Named turns come first, each shown by rows before and after it. Which turns, in which order, take the first row of each pair that follows to the second? Write the first one first, as in the answered first pair.
z871 (before -> after):
[  6  -2   1   6  -1   0 -15   8  10  11]  ->  [ -9  -1   5  -9   5  -4 -18   7   7   2]
[-1 13 -3  8 -2  8  2 14  4 -1]  ->  [-18  -2 -12  -3  -4  -5   1  -5   0  -7]
[ 30  -5 -13  45  -7   1   1  -3  18   3]  ->  [-20  30  12  -5   8  -2  -6  13   4 -44]
z220 (before -> after):
[  3 -23  10 -12  -9 -25  15 -17  16  16]  ->  [  6 -25   9 -12  -9 -25  14 -17  15  16]
[-16  12   0 -15   2   1   3   2 -13 -11]  ->  [-14   9  10 -17   2   5  -4  12   2  -9]
[15 16 16 13  4 13  2 32  9  6]  ->  [26 19  2 22  3 11 13 20 -8  6]
[ 12  -9 -17  21  -5 -20   0  -8  -8  -5]  ->  [ -2  -7 -14   7  -4 -24   1 -11 -12 -17]
z256 (before -> after):
[-16  19   7 -17   7   4  -5   5  -3 -17]  ->  [ -7   0 -15  -4   0  -6   6 -24 -14 -12]
[  5  31 -10   8  -3  10  17   8 -29 -11]  ->  [ 17  25 -16  15  -5  11  20   2 -26  -3]
[ -5   7  27   7   2  27 -11  29  19  13]  ->  [-34  10  16 -22   9  13  -3  10 -13 -19]
[ 15 -21 -21  21   0   3  15   3  14  16]  ->  [ 4  2  5  8  9 14  2 34 27  8]
Then:
(2 to 4 turns a pair)
[  4  31  24 -14 -10  14 -21  27   9   9]  ->  [-24  -4   1 -36 -13 -19 -18 -21  -8 -10] => z220 then z871
[-18   4 -16  -2   0 -17   9 -26 -34 -16]  ->  [ 7 37 15 18  4 14 -2 29 -2  6] => z256 then z256 then z220 then z256
[ -4  -8 -22 -18  -7 -12   9 -27 -39  -7]  ->  [ 23   7  19   3  -5  19 -11  31  18  25] => z256 then z256
[ 26   0 -10  22  11 -14  18 -25 -21  11]  ->  [-13   4   3 -18  19 -24   8 -24 -24 -16] => z220 then z871 then z256 then z871
[ 35 -23   2  27  -5   6  -5   3  39  27]  ->  [-27  -7 -12 -31   6 -20   4 -31 -20 -38] => z871 then z256
[ 12  14 -28   9 -13   5  16 -26 -49 -24]  ->  [-21  35   4 -22   0  10  -1   2 -35 -45] => z256 then z871
[  4 -47 -12   4  -2 -18 -12 -22  25  18]  ->  [  7 -26  11   5   1   0 -20  10  46  23] => z220 then z256
[-5 30 14 10 -7 27 12 36  4 18]  ->  [  8 -12  -6  27 -16  14   9   9  20  41] => z256 then z871 then z256
[  6 -13  -9  23  -8  12   3   2   3  15]  ->  [-27   7   3  -8   1  10  -1   8 -10 -14] => z256 then z256
[-31  -5  11 -26  10 -17  -8 -15 -17 -13]  ->  [  8 -28  14  13   0  -4 -15  -4  22  31] => z220 then z871
[ 38  35 -13  30  -2  16  26   5 -38   8]  ->  [-36  32  28 -34  12   0  -7  24  -9 -29] => z220 then z220 then z220
[ 21 -25 -19  18 -26 -36  -6 -20  11  29]  ->  [ 39  16   3  31 -20  -9  -6  20  18  34] => z871 then z256 then z871 then z256
[ -5 -26  12   2   3  -1 -13   6  35  17]  ->  [ -9  33  16  -4  11  13   3  25  -7 -13] => z220 then z220 then z871
[ -4  25   0  -8   8   0   9   8 -21 -19]  ->  [ 3 18 19  0  7  9 -7 25 13  4] => z871 then z256 then z256
[17 24 18  3 -6  9 -8 22 16 -1]  ->  [ -4  27  18 -17  -3   1  -8  19   6 -18] => z256 then z220
[ 41  -6 -30  44  -6  14  21 -15 -11  27]  ->  [  6 -36 -39  11  -8 -14  17 -46 -19   3] => z871 then z871
[-27 -17  -3 -24   1 -23  -5 -14 -18 -18]  ->  [-32  -1  15 -31   6 -12 -12   7  -6 -21] => z220 then z256 then z871 then z871
[  7   8  23  13   0  17 -12  15  47   5]  ->  [-22  -5 -16 -12   2 -14   8 -40 -11 -31] => z256 then z256
[ -9 -14  -4 -18  -2  -5  -6 -13   7   4]  ->  [-10   6  -7 -21   0  -2   3 -10 -14  -8] => z871 then z256 then z256
[-14 -21  -9  -7   3 -24  -4 -27 -20 -27]  ->  [ 10 -35 -18  15  -3 -20  -3 -28 -10  -5] => z256 then z220
[  9 -13   2  11   2   8  -1  30  29  11]  ->  [  9 -34 -14  12  -2  -3   1   6  21  15] => z871 then z220 then z256 then z871
[ -8 -22 -28  -1   0 -15  11 -34 -23  -3]  ->  [ 11  32 -11  13   6  14  20   2 -35  -7] => z871 then z220
[-10  16   4   8   6  19   7  13 -33 -30]  ->  [ 22  -7  -2  40  -2  24   5  10 -11   5] => z871 then z220 then z871
[  8  33  10 -17   5   4  11  17 -26 -33]  ->  [ 11  31  25 -13   7  12  -2  35  -1 -20] => z220 then z220
[-12   0  19  -6   6   8 -12  21  21   2]  ->  [ 15   4 -19  20  -1   3  18 -10 -23   0] => z220 then z220 then z220
[ 26 -23   0   0   8 -12   5 -13  -1  10]  ->  [  1 -11  24 -26  16  -9  -7   6   8  -6] => z256 then z871
[11 16  6 14  3 15 -2 19  3  9]  ->  [-6 23 10 -1  7 12 -3 20 -7 -6] => z256 then z220
[ 14 -24   1  11   0  11   7   9  27  20]  ->  [ 26 -14 -11  20   0  11  20   5   3  19] => z871 then z256 then z871
[ 22  -2 -17  19  -4  -3  10  -8  -5  13]  ->  [ 26   0 -11  21  -1   1   4   0   5  17] => z220 then z256
[-43   6   6 -53   2 -14  -5 -12 -10 -41]  ->  [ 17  50 -17  -1  -2  13  25  -5 -51 -27] => z871 then z220 then z871 then z256
[ 5 11  6 11  0 10 -8 22  9  4]  ->  [ -8   0 -15  -1  -2  -7   5 -11 -21 -13] => z256 then z256
[ 30 -35  -1   9 -13   7  -2 -12  28  45]  ->  [ 46 -10 -20  20 -14  12  20 -21 -11  31] => z871 then z256 then z871
[19 22 -8 20  0  4  6 -3 -7 -6]  ->  [-14  21  10 -12   6  -2  -9   4   5 -23] => z220 then z220 then z220
[-15  38   9 -11   7   5  -6   0  -4 -20]  ->  [-20  19  19 -15   5   1 -19   5  22  -8] => z871 then z256 then z871
[ -5 -25  16 -11 -14   1 -20  -8  22  18]  ->  [-24   6  10 -32  -8   0  -6 -13 -18 -14] => z220 then z871 then z256
[ -5 -21   0   7 -16 -27   9 -28 -12   9]  ->  [ 12  19  28  21 -12   4   6  20   4  17] => z220 then z256 then z871 then z220
[ -2 -28  -4 -10  -5 -10  -5 -16  13   8]  ->  [27  4 -8 14 -7  9 11 -3 -2 18] => z256 then z871 then z220 then z220
